(in the rows, 128 means zero)
The rows of R fall into several groups, which share some directions, and each row is roughly a mix of its group's hidden directions.
R:
[[102 134 149 127 156 135  99 129  71 113]
 [ 92 136 120 151 155  95 109 168 148 140]
 [192 135 166 136 123 130 124 116 132 107]
 [122 175  93 142 101 118 126 139 114 165]
 [120 134 111  77 172 126 138 106 100 121]
 [180  90 128 138 127 129 150 141 159 149]
 [164 133 153 106 152 138 143 159  94 100]
 [121 162  95 108 173 126 114 117 163 135]
 [130 117 139 140  94 133 141 114  62 127]
 [141 117 142 139 135 123 122 170 176 167]
 [ 95 116 102  96 128 136 164 128  83 123]
 [160 190 119 140 136 152 114 139 145 128]
 [171 133  81 123 117 122 147 111 160 108]
 [166 149 178 132 157 129 116 105 120 111]
 [116 156 132 129 133 142 140 154 152 189]
 [174 173 125 140 131 132 133 170 141 136]
 [ 90 114 107 129 103  98 129 127 141 178]
 [161 145 154 147 130 169 112 114  91 149]
 [170 147 107 129  79 138 132 146 155 115]
 [ 96 149 150 116 150 131 142 146 119 184]
 [125 139 109 130 113 109 148 156 109  67]
 [ 69 133 151 104 132 122 106 105 149 143]
 [109 136 134 154  87 110 125 112 170 161]
 [158 118 143 112 124 166 137 156 141 176]
 [149 123 128 134 107 115 135  74 129  80]
 [ 83 126 122  82 110 132 166 131 141 115]
 [150 137 120 123 153 127 122  90 165 175]
 [ 90 131 161 115 136 151  99 157  92 132]
 [118  76 124 126 120  99 148  93 108 151]
 [186  97 148 151 116 127 127 125 147 150]
 [105 172 131 132 134 118 103 119 170  93]
 [175 176 105 145 130 128 141 123 116 102]
 [ 99 129  92 133 148 110 136 115  80  97]
 [153 122 181 143 128 121 150 157  93 128]
 [130 109 178 151 115 164 105 153 136 114]
 [158 137 150 141 144 128 111  84 115  83]
 [101 128 124 100 107 115 157 105 159  85]
 [176 137 145 147 144 144 126 124 165  91]
 [ 80  99 160 125  95 118 122  99 131 136]
 [ 87 138 129 123 126 138 140 158 106 182]
 [163 136 127  95 117 181 146 108 110 128]
 [115 126  89  81 144 141 115 103 145  98]
 [142 133 163 168  98 160 110 156 115 119]
 [108 132 157 121 139 115 158  85  85 142]
 [118 162 124 150 141 135 145  67 140 142]
 [ 85 123 115  84 114 131 171 130 134 113]
 [123  95 144 157  93 127 132 116  86 159]
 [ 97 155 101 121 162 143 119 150  84 135]
 [131 133 161 165  98 155 106 166 139 118]
 [ 99  99 120  97 150 107 129 112 171 152]
 [ 98 146 103 117 177 119 112 103 154 145]
 [114 153  97 154 164 110 105 122 102  96]
 [167  91 100 118 129 139 174 116 120 118]
 [132 107 130 130 121 116 127  88  87  79]
 [166 158 125 170 110 154 120  96 131 120]
 [104 110 188 105 145 117 138 119 103 119]
 [174 142 126 159 168 117 151 149 111 139]
 [125 160 154 149 126 155 126 136  85 167]
 [175 124  97 110 143 163 160 122 133 114]
 [ 71 123 136 113 139 116 110  91 151 144]
 [130 142 121 161  91 148 147  99  88 148]
 [ 96 102 120  87 110 132 176 141 126 137]
 [131  78 121  96 117  97 132 148 133  93]
 [105 124 123  75 174 132 122 112 141 145]
 [122 154  90 112 138  98 139 140 173 104]
 [147 148 173 136 140 148 105 148  84 132]
 [113  66 168 143 110 129 126 131 131 122]
 [119 131 167 101  78 142 130  93 122 122]
 [143 150  94 161 107 160 108 145 161 137]
 [145 144  73 109 155 127 128 108 161 115]
 [169 118 181 116 132 121 121 141  97 109]
 [121 128 147 163 114  96  96  95  95 112]
 [178 112  94 155 139 132 150 139 101 115]
 [120 102 149  94 129 150 124 140  83  92]
 [152 124 132 106 120 174 138 121  80 152]
 [114 110 144  96 170  97 121 111 128  90]
 [100 122 104 104 186 140 111 118 108 118]
 [ 94 107 114  95 140 100 141 143 151  88]
 [ 82 145 140 126 141 132 145 119  90 169]
 [112 132 167 150  98  95  97 100 137 115]
 [119 124 174 136 103 117 105 146 160 164]
 [ 67 150 114 129 157 136 124 115 112 153]
 [120 123 132 113 131 133 139 143  73  78]
 [172 138  75 156 115 140 130 148 131 127]
 [120 107 121 138  90 137 128 139  65 120]
 [165 139 136 137 123 151  94 180 146 126]
 [130 116  80 105 149 141 172 129 107 110]
 [141 137  88 147 128 139 106 120 180 102]
 [151 133 111  76 144 130 140 111 146  85]
 [109 122  97 137  95  94 147 120  90 155]
 [165 119 129 138  93 147 110 181 123 130]
 [133 109  90 126  82 126 133  96 161 113]
 [ 99 139  89 133  93  89 146 151 114 123]
 [108  89 114 136 100  95 149 111  95 149]
 [123 152  96 157  83 104 138 138 105 151]
 [183 113 122 158 130 116 126  95 140 100]
 [166 155 139 153 135 135 128  77 148 111]
 [160 151 150 163  93 123 139 163 135 149]
 [ 84 140 161 121 107 113 114 109 164 151]
 [125 132 195  96 114 122 138 138 124 112]
 [ 81 149  89 107 115 101 131 150 128 147]
 [140 111 145  96 160 141 136 139  84  92]
 [144 119  86 126 162 148 147 142  82 135]
 [117 143 107 128 107 113 146 153  82  87]]

In each list below, one row fits none of the groups, and each other row fits one group, some only roughly. Which row is it?
  * Z646: [ 80 137 129 132 142 130 133  98  76 137]
  * Z5: [133 155 143 125 129 165 111 137  68 129]
  * Z209: [ 94 167 138 140 140 134  90 147 144  94]
  * Z650: [113 152 118  94 126 141 144 135 185 105]
  * Z492: [ 79 118 116  91 140 113 123 147 168 127]
  * Z448: [158 119 103 143  71 137 152 142 140 143]
  * Z615: [ 81 141 152 128 118 100 108 137 171 118]
  * Z245: [ 82 100 154 154 115 109 128  99 127 156]
  * Z938: [152 140 133 151 122 159  81 157 104 107]
  * Z682: [174 102 123 173 142 109 118 111 106 122]
  * Z856: [101  93 125 124 130 158 109 140  76 115]
  Z209
  * Z290: [104 169 113  99 136 135 126 161  97 100]
  * Z64: [ 80 133 123  94 125 148 116 115 163 100]
  * Z627: [183 110 153 130 107 156 126 115 115 156]
  * Z133: [ 93 152 124 132  93 138  92 139 160 156]
  * Z910: [150 134 177 140  92 133  97  97 134 131]
  * Z47: [150 153 151 109  93 112 143 121 178 119]
  * Z239: [154 119 133 119  91 137 142 177 139 164]
  * Z724: [ 83 109 125  99 151  94 152 101 120 124]
  * Z17: [150 117  62 130 130 157 125 140 117 112]
  * Z559: [100 102 149  89 135  98 159 142 108 149]
  * Z693: [122 111 104 146 108 119 124  79 106  88]
  * Z166: [128 115 116 134 128 141 123 114  55 142]
  * Z686: [126 102 116 117 132 145 147 141  68 159]
  Z64
  * Z829: [140  80 162 150 121 130 120  98 141 160]
  * Z768: [136 124 107 132 148 111 147 148 192 111]
  * Z319: [147 157 133 168 100 137 118 160 164 113]
  * Z823: [150 168 151 130 135 171  90 134 125 146]
  * Z532: [ 80 144  95 152 119 139 133 111  95 150]
  * Z170: [173 117 123 155 117 112 152 107 105  89]
  * Z400: [126 127 100 160 108 143 147 144 170 166]
  * Z350: [123 100 182 140 141 117 141 129  83 132]
  * Z459: [147  94 130 131 158 137 150 135  74 110]
  * Z892: [155 135 121 161 114 111 136 141 178  94]
  * Z92: [117 162 153 150  93 123 115 152 156 162]
  * Z428: [ 91 123 152  95 163 118 130 157 115 158]
  * Z149: [136 100 147 124 141 124 135 142 156  66]
  * Z214: [164 130 159 133 128 113 160  76 130 121]
  Z400
  * Z18: [112  86 105 142 133  80 154 124 109 112]
  * Z595: [102 133 176 110 108 102 140 102 160 132]
  * Z75: [ 95 139 157 141 125  95  94 144 167 134]
  * Z401: [122 159 101 103 149 165  98 160 120 115]
  * Z822: [ 79 108  99 108 110  94 141 149 116 133]
  * Z455: [148 157 118 139 150 130 110 133 187 104]
  * Z255: [142 110 117 151 126 122 119 104  62 130]
  * Z86: [146 110 143 169 111 136 137 159  82 141]
  * Z393: [ 63 128 145 106 110 108 134 143 143 135]
  * Z945: [154 125 194 133 110 123 129 135 113 102]
  Z945
  * Z604: [145 103 112  95 120 157 171 130  95 143]
  * Z419: [128 119 140 116 102 129 160 171 126 178]
  * Z765: [116 106 133 113 130 132 133 102  65 154]
  * Z373: [ 72 136 115 111 152 146  88 125 128 141]
  * Z229: [111 105 141 104 134  92 178 107 128 150]
  * Z747: [120 139  98  98 161 162 100 149 107 109]
  * Z474: [162 106 166 157 120 153 130 121  93 109]
  * Z776: [123 143  75 146 138 102 130 140 170 114]
  * Z156: [154 145 108 152 136 129 127  81 168 107]
  * Z337: [180 116 133 122 113 128 125 169 163 115]
  * Z123: [ 81  73 139 115 119 105 128 140 137 132]
  * Z91: [104 161 151 115 133 148 104 163 151 163]
  Z776
  * Z199: [106 157 102 148  86 111 131 170 124 119]
  * Z511: [122 192 135 124 160 138 111 115 144 113]
  * Z941: [170 112 142 137  86 109 164 105 125 126]
  * Z227: [106  96 148 116 129 126 141 151 123  69]
  * Z333: [106 128 145  91 179 101 128 110 143 111]
  * Z278: [140 133 130 134  83 134 164 138 137 178]
  * Z298: [139  85 101 130 125 102 167 112 127  94]
  * Z121: [172 134  80 118 115 151 127 145 129  98]
  * Z640: [ 80 146 121 100 161 144  91 131 131 136]
  * Z404: [132 116 142 129 129 143 122  94  84 179]
  Z511
  * Z598: [132 142 137 148  92 148 151 133  95 176]
  * Z599: [136 126 117 164  82 110 143 126  82 135]
  * Z695: [178 119 139 131 155 136 142  91 111  98]
  * Z434: [106 152 143 153 141 104  91 155 165 140]
  * Z982: [146 140 137 122 105 153 124  81  90  98]
  * Z810: [137 131 163 140  91 115 108  80 133 104]
  * Z903: [156 115 161 134  85 125 128  82 121 114]
  * Z577: [109 157 100 165 104 162 125 122 107 156]
  * Z544: [103 132  95 119 176 106  93 118 135 108]
  * Z889: [191 132 113 125 142 119 163 130 132 103]
  * Z70: [101 123 134 107 118 122 154 151 189 129]
  * Z830: [ 75 138  94 130 126 141 142 128 116 170]
  * Z451: [112 145  93 133 128 136 138 132 186 160]
  * Z207: [142  93 157 152 150 101 160 108 100 135]
  Z544
  * Z180: [149 153 115 177 110 131 132 113 170 110]
  * Z548: [120  96 176 115 147 166 106 123 111 137]
  * Z220: [125 172  97 108 146 121 121 116 147 174]
  * Z230: [124 111 108 142 109 141  94 136  85  85]
  * Z975: [ 88 110 175 149 136 107 132 115 111 155]
  * Z679: [108 160 165 129 110 121  96 130 174 131]
  * Z522: [ 90 156 152 144 121 103  94 104 132  98]
  * Z561: [167 183 113 140 139 135 127 144 139  99]
  * Z694: [ 68 159 120 121 151 121 114 155 134 127]
  * Z703: [117 116 181 120 162  97 150 108 113 132]
  Z180
  * Z231: [ 74 128  99 139 129 141 108 128  86 121]
  * Z529: [129  88  93 125 161 127 142  95 102 106]
  * Z410: [101 139 131  99 112 124 148 125 185 102]
  * Z613: [177 110 143 124 156 160 139 129 117  92]
  * Z551: [118 115 148  95 132  96 175 120 144 160]
  * Z32: [130  93 168 158 107 103 154 117 105 144]
  * Z383: [128 145 112 101 129 117 132  88 185 119]
  * Z652: [156 144 155 144 119 127 159  72 132 135]
  * Z572: [176 115 150 155 138 140 126  94 161 142]
  * Z515: [ 95 154 108 106 131 124 104 106 178 139]
  * Z504: [103 109 131 116 110 114 168 107  82 149]
  * Z377: [116 124 107 104 148 109 148 130 187 149]
  Z613
  * Z210: [163 142 178 119 160 130 114 156 134 144]
  * Z659: [ 78 141 108 116 148 123 103 100 160 145]
  * Z99: [118 146 187 147 116 112 129 152 131 160]
  * Z521: [173 119 109 159 121 107 152  87 118 128]
  * Z791: [107  84 154 113 152 121 145 101  93 115]
  * Z497: [135 122 176 145  78  99 118 128 129 118]
  * Z288: [103 157 158 102 105 146  99 168 126 123]
  * Z618: [128 149 140 129 176 121 110  84 143  97]
  * Z219: [136 172 116 123 124 138 131 148  78  95]
  * Z651: [104 135 166 100 118 104 134  98 171 131]
  * Z858: [ 96 128 118 143  88  99 132 171 151 119]
  * Z112: [136 151 148 132 106 131 111  83 156  87]
  * Z270: [136 100 124  96 171 122 132  82 142 141]
  Z497
